(in the rows, 128 means zero)
Each path below is one point turned by a fixed rotation once a step. After each direction that follows a path, write how fast that rotation turns it, in degrees each step (0 if it stays still).
Each turn is a multiple of 5 degrees from 10 to 175, or 0.
Each row of a path follows its step; steps can be skipped.
path 1
step 0: [127 123 135 134 127 119 135 124 131 127 138 122 138 123 127 127 139 129
 123 141 127 125 139 132 125 127 128 130 127 129 134 130 132 133 119 124
 130 129 134 122 123 138 117 133 141 120 119 136]
step 1: [130 126 135 136 134 129 123 127 127 129 122 129 120 110 125 126 134 121
 125 126 121 128 118 123 119 132 125 123 123 120 119 117 141 128 129 126
 121 136 128 133 133 135 119 125 119 130 131 119]
step 2: [118 127 132 135 125 126 131 134 125 142 131 124 130 137 129 117 123 133
 126 129 129 138 126 129 134 125 127 128 121 121 119 120 116 140 115 131
 124 125 122 128 133 130 133 136 122 118 131 134]
step 3: [128 129 126 129 123 126 126 127 129 130 146 133 132 124 133 122 127 134
 115 128 134 120 125 123 115 130 125 116 125 137 139 131 128 119 132 131
 126 124 132 132 130 140 124 144 127 130 127 126]
step 4: [134 127 129 127 132 116 124 135 117 129 125 125 126 135 136 127 121 117
 129 126 114 137 129 122 123 123 128 131 114 118 132 133 145 135 128 130
 126 123 133 137 130 123 133 132 130 133 133 126]
step 5: [127 136 123 128 134 139 130 136 127 131 130 126 129 142 125 111 133 126
 124 121 119 127 126 122 135 127 140 135 128 136 131 120 124 121 122 119
 117 131 126 122 122 131 122 136 132 127 125 130]
step 6: [130 131 129 130 131 134 123 127 136 121 134 128 134 120 116 122 117 114
 128 135 133 127 133 129 118 123 135 119 121 125 126 131 127 128 135 130
 133 120 115 130 120 139 134 129 138 134 132 123]
step 7: [129 127 113 133 122 112 131 121 126 130 121 135 139 133 126 125 134 122
 125 130 123 134 130 138 128 118 124 130 121 122 120 135 133 130 127 125
 120 140 132 130 115 128 121 131 126 127 120 130]
step 8: [135 120 133 129 137 138 125 140 129 136 124 128 122 114 135 119 140 126
 122 132 132 118 131 129 134 126 127 118 131 123 122 124 128 132 125 113
 126 126 132 121 123 127 123 138 133 131 130 131]
step 9: [126 122 123 134 130 128 129 117 130 128 139 117 135 126 129 125 123 127
 134 131 119 130 133 130 114 135 122 126 127 124 120 121 127 142 113 130
 124 119 123 130 134 140 122 122 126 131 126 127]
Directions:
[127 129 125 127 128 128 129 127 130 128 130 127 130 130 127 128 128 127
 128 131 135 130 128 126 127 124 129 125 126 129 125 129 126 126 129 128
 125 128 129 129 133 127 129 126 128 126 129 126]
95
path 2
step 0: [133 127 135 129 132 127 128 126 129 125 125 129 107 118 132 137 123 125
 121 124 116 115 118 120 146 135 127 130 119 128 132 129 128 140 133 129
 125 129 133 127 130 137 133 128 135 125 131 118]
step 1: [133 143 141 133 126 127 125 130 126 136 126 123 121 123 132 133 134 127
 119 117 122 123 123 136 130 132 115 140 127 118 135 134 129 131 139 125
 140 121 123 116 123 133 135 132 137 122 129 132]
step 2: [129 133 138 129 140 127 136 136 134 118 124 136 126 126 132 124 134 126
 130 124 125 118 114 133 133 127 123 132 124 124 128 135 133 122 128 123
 127 131 129 112 140 147 136 124 133 133 131 134]
step 3: [129 136 137 117 119 131 124 130 142 128 123 120 126 132 134 117 125 139
 124 125 128 119 119 135 135 131 124 130 124 126 118 135 127 134 135 125
 124 128 118 120 139 141 129 141 124 119 125 124]
step 4: [129 136 138 112 139 122 135 125 138 123 126 128 115 125 129 129 119 132
 118 122 134 122 127 124 133 126 124 138 120 142 128 130 122 120 134 125
 133 126 114 127 130 134 124 130 125 129 138 135]
step 5: [135 131 128 120 135 131 130 127 132 129 120 121 130 131 136 133 134 131
 120 131 112 121 121 132 135 135 128 131 123 136 130 137 118 142 137 125
 131 133 111 134 125 138 136 122 125 135 126 138]
step 6: [130 134 145 135 134 118 139 128 127 127 124 130 125 133 130 124 129 126
 123 129 123 117 129 129 141 128 127 123 114 134 124 132 119 142 136 127
 137 110 130 130 130 131 135 131 126 132 136 122]
step 7: [127 137 137 135 133 128 133 140 130 138 121 119 125 128 134 124 129 123
 122 120 128 125 132 133 130 134 123 122 121 137 139 131 119 128 131 134
 133 136 125 122 119 154 135 131 132 124 131 121]
step 8: [141 123 149 121 132 131 135 142 131 135 131 126 126 130 131 125 137 128
 120 125 123 129 120 124 148 126 120 124 128 126 126 130 134 131 130 125
 122 130 127 123 130 140 124 129 132 127 143 129]
step 9: [129 132 138 123 125 134 123 135 142 143 132 129 128 124 130 128 123 122
 122 112 133 117 120 129 124 129 125 136 120 122 123 134 124 141 129 128
 126 120 122 121 124 144 125 130 121 140 130 132]
Directions:
[128 130 131 128 129 127 132 130 125 129 123 130 131 125 132 128 127 126
 128 130 128 129 129 128 128 129 127 129 129 126 129 127 130 131 127 130
 129 130 128 127 127 125 129 127 131 127 127 124]
60
path 3
step 0: [127 133 139 121 134 132 135 128 125 127 138 130 124 134 130 120 123 119
 131 124 135 124 136 138 124 115 119 129 133 115 123 131 128 145 126 128
 127 130 133 121 122 132 140 127 125 136 125 131]
step 1: [111 123 127 123 124 128 134 119 137 131 129 127 127 129 137 129 130 129
 121 113 129 137 135 126 128 124 125 121 129 132 125 123 129 132 131 122
 132 115 126 129 141 137 117 133 133 137 128 137]
step 2: [124 138 120 127 118 131 119 126 130 126 132 122 127 126 114 131 130 137
 116 134 118 129 128 126 123 125 134 126 139 136 125 133 123 128 117 123
 116 122 122 129 120 131 119 118 119 129 127 132]
step 3: [138 135 124 122 120 123 133 139 119 126 118 133 112 125 123 131 131 132
 138 139 126 136 131 120 123 116 124 126 127 121 138 136 134 129 126 135
 126 127 136 127 134 123 125 131 126 125 130 134]
step 4: [120 121 134 129 126 123 123 124 116 127 138 133 119 128 130 125 120 130
 136 124 137 119 130 112 129 128 128 127 122 128 137 122 131 128 136 140
 137 123 113 127 131 125 129 117 126 123 130 126]
step 5: [128 136 122 127 125 122 123 117 134 128 125 134 129 122 128 126 136 130
 130 128 127 117 127 128 136 132 132 128 125 117 116 129 126 135 120 115
 138 127 114 117 131 127 138 127 133 125 113 121]
step 6: [128 127 118 133 128 120 137 123 134 125 129 129 123 126 130 127 126 125
 123 138 125 129 121 143 134 124 119 132 123 121 139 123 110 126 135 122
 122 122 127 120 120 125 124 136 137 128 130 136]
step 7: [120 128 117 136 130 128 121 128 120 117 116 122 136 119 137 132 125 138
 135 123 134 123 128 136 129 125 127 118 132 131 132 119 126 133 130 134
 119 133 134 129 128 134 123 133 118 129 141 122]
step 8: [132 129 122 127 119 135 128 135 128 132 123 118 132 132 126 134 134 132
 130 134 152 123 137 137 123 123 126 137 131 140 121 134 135 128 135 127
 132 127 128 130 131 120 134 120 132 124 125 123]
step 9: [133 124 136 127 131 127 133 123 131 120 131 131 132 130 118 131 131 117
 132 122 136 133 125 129 118 132 126 118 123 118 120 131 122 113 137 126
 124 115 129 132 135 114 127 124 118 121 123 129]
Directions:
[126 125 126 126 132 125 130 127 128 128 129 125 127 128 127 128 130 125
 129 130 129 125 126 128 127 129 128 130 129 127 129 124 128 132 127 128
 127 132 127 126 128 128 126 130 129 130 126 126]
55
[131 129 129 125 128 126 129 128 124 127 133 131 128 126 128 129 126 127
 131 128 129 128 127 128 129 127 129 128 125 128 124 126 130 127 128 128
 130 129 128 131 129 124 127 126 129 127 125 128]
70
[127 129 128 126 126 130 129 128 126 129 126 127 128 129 133 128 126 123
 128 128 129 126 131 126 126 130 125 127 126 129 125 131 129 128 128 128
 129 127 124 127 127 127 127 128 128 130 130 125]
95
